Small tables with named rows and columns. After each table, cells are looked up by row and column.

kibifi:
cols = dezatur, tur, pide, doz, rafuga, timef, vit, memub, gupopot
fubo: [447, 1899, 3603, 4906, 4355, 799, -866, 248, 2893]
visizit: [-3496, 3679, 5124, 8899, 5830, 2550, -3982, -6383, -4120]
kup: [4570, 1706, 6615, -3120, 7048, -2163, 3850, 4033, 8240]
mik: [-1874, 4349, 5961, 5528, 6038, -3859, -2813, 475, 2711]
zosi: [615, 664, 2391, -984, 1218, 1315, 1294, 2617, -1484]
sivefib: [4370, -166, 7769, -1313, 4548, -1451, 417, 2246, 5858]
luduk: [2372, 6270, 149, 3478, 939, 7844, 4491, 1967, -1963]
pul: [1177, 3359, -1129, 5042, 1108, 2665, 4899, 3544, -78]
fod: [1244, 1142, 447, -1859, -1292, 2157, 1703, 4422, 1157]
kizom: [3338, 1775, -3074, 5624, -1189, 3462, 2567, 4791, -1010]
lod: [5621, 1035, 3367, -1159, 2666, 5160, 6280, 4524, 2205]
dekone: [4224, 4742, 48, 2333, -746, 3763, 3630, 2075, 1236]
dadid: [7421, 1249, -2866, -875, 2414, 7278, 5675, 1804, 4032]

sivefib, tur: -166
sivefib, timef: -1451
luduk, doz: 3478
kizom, memub: 4791
zosi, vit: 1294
lod, tur: 1035
dekone, timef: 3763
pul, tur: 3359
dekone, memub: 2075
dekone, rafuga: -746
dadid, gupopot: 4032
sivefib, memub: 2246
visizit, rafuga: 5830
kup, gupopot: 8240
sivefib, dezatur: 4370
fubo, doz: 4906

fitos =
         vuka  dukader  lumikar
mezum      67      222      188
lev       172      137      232
vubem      35      247      243
tebo      177      136      120
nofak     186      180      221
sev       166      193      134
tufemug   196      162      140
mas       214      173      137
nugitef   199      146      131
saz       238      154      204
bolumev   170      217      159
rumip     141      214      121
papu      175      168      196

vubem, lumikar -> 243
tufemug, lumikar -> 140
sev, lumikar -> 134
saz, dukader -> 154
rumip, lumikar -> 121
tufemug, dukader -> 162
tebo, dukader -> 136
bolumev, dukader -> 217
sev, dukader -> 193
vubem, dukader -> 247
nofak, dukader -> 180
papu, lumikar -> 196
lev, vuka -> 172
nugitef, vuka -> 199
Row with the largest dukader: vubem

bafofeb.csv
,borugu,redozo,dufa,pov,mevip,nikase,binono,bolip,sevigir,sonamem
zit,-0.375,-0.306,-0.042,-0.108,0.062,0.201,-0.067,-0.895,-0.060,0.514
gif,0.382,0.497,-0.260,0.175,-0.028,0.468,0.084,0.507,0.357,0.032
pem,0.357,0.037,0.474,0.205,-0.070,0.499,0.485,0.724,0.279,-0.251
bado,-0.041,0.285,0.239,-0.079,0.092,-0.254,0.093,-0.046,0.076,0.100
zil,-0.114,0.024,0.369,-0.093,0.149,0.068,0.046,-0.309,-0.152,0.298
dogo,0.582,-0.052,0.067,0.333,0.478,0.176,0.539,0.257,0.219,0.132
teruvu,-0.144,0.020,-0.246,0.056,0.865,0.038,0.460,-0.199,-0.158,-0.031
mebedid,0.032,0.357,-0.054,0.291,0.378,0.266,-0.108,0.041,0.395,0.567
gad,0.038,-0.233,0.269,-0.199,0.307,-0.055,0.268,-0.022,-0.194,-0.194
vulo,0.632,0.540,0.574,0.363,0.257,-0.201,-0.077,0.476,0.608,0.036

nikase of teruvu: 0.038
nikase of zit: 0.201
bolip of dogo: 0.257
binono of dogo: 0.539
pov of pem: 0.205
dufa of gif: -0.260
binono of zil: 0.046
redozo of mebedid: 0.357
sevigir of vulo: 0.608
dufa of vulo: 0.574
redozo of gad: -0.233
nikase of vulo: -0.201

Table nugife
         nuz   gik  lunita  nunotod  vok  zop
tudubeb  267  -487     739     -456  699  663
sado     449  -677     883     -548  874  949
nuf      489  -703     813     -600  814  885

What is the nunotod of nuf in nugife?
-600
What is the nuz of nuf in nugife?
489
What is the lunita of tudubeb in nugife?
739
What is the vok of tudubeb in nugife?
699
What is the vok of nuf in nugife?
814
What is the gik of tudubeb in nugife?
-487
What is the zop of tudubeb in nugife?
663

nakolu
columns: fod, bizu, fezoma, ruv, baru, ver, gadebak, sezis, nem
nosukub: [7.52, 3.34, 6.46, 8.87, 4.42, 8.98, 4.46, 8.98, 6.43]
zanefup: [9.01, 2.40, 7.86, 7.96, 2.38, 6.72, 8.91, 6.72, 2.82]
lona: [7.61, 7.13, 4.75, 5.31, 7.64, 4.71, 6.99, 4.71, 5.49]
sudi: [6.02, 3.37, 2.55, 4.07, 7.00, 9.66, 9.40, 9.66, 7.80]
sutaz: [5.41, 5.16, 8.39, 4.63, 5.97, 4.15, 7.99, 4.15, 6.92]
nimesin: [8.19, 8.37, 5.51, 3.56, 5.40, 8.22, 8.37, 8.22, 5.22]
viz: [3.54, 4.49, 5.83, 7.29, 8.49, 9.14, 9.19, 9.14, 8.47]

nem of sutaz = 6.92
fezoma of lona = 4.75
nem of zanefup = 2.82
ver of zanefup = 6.72
ver of lona = 4.71
nem of nosukub = 6.43
fezoma of sutaz = 8.39
nem of sudi = 7.80
gadebak of nosukub = 4.46
ruv of sutaz = 4.63
ver of sutaz = 4.15
ver of nimesin = 8.22

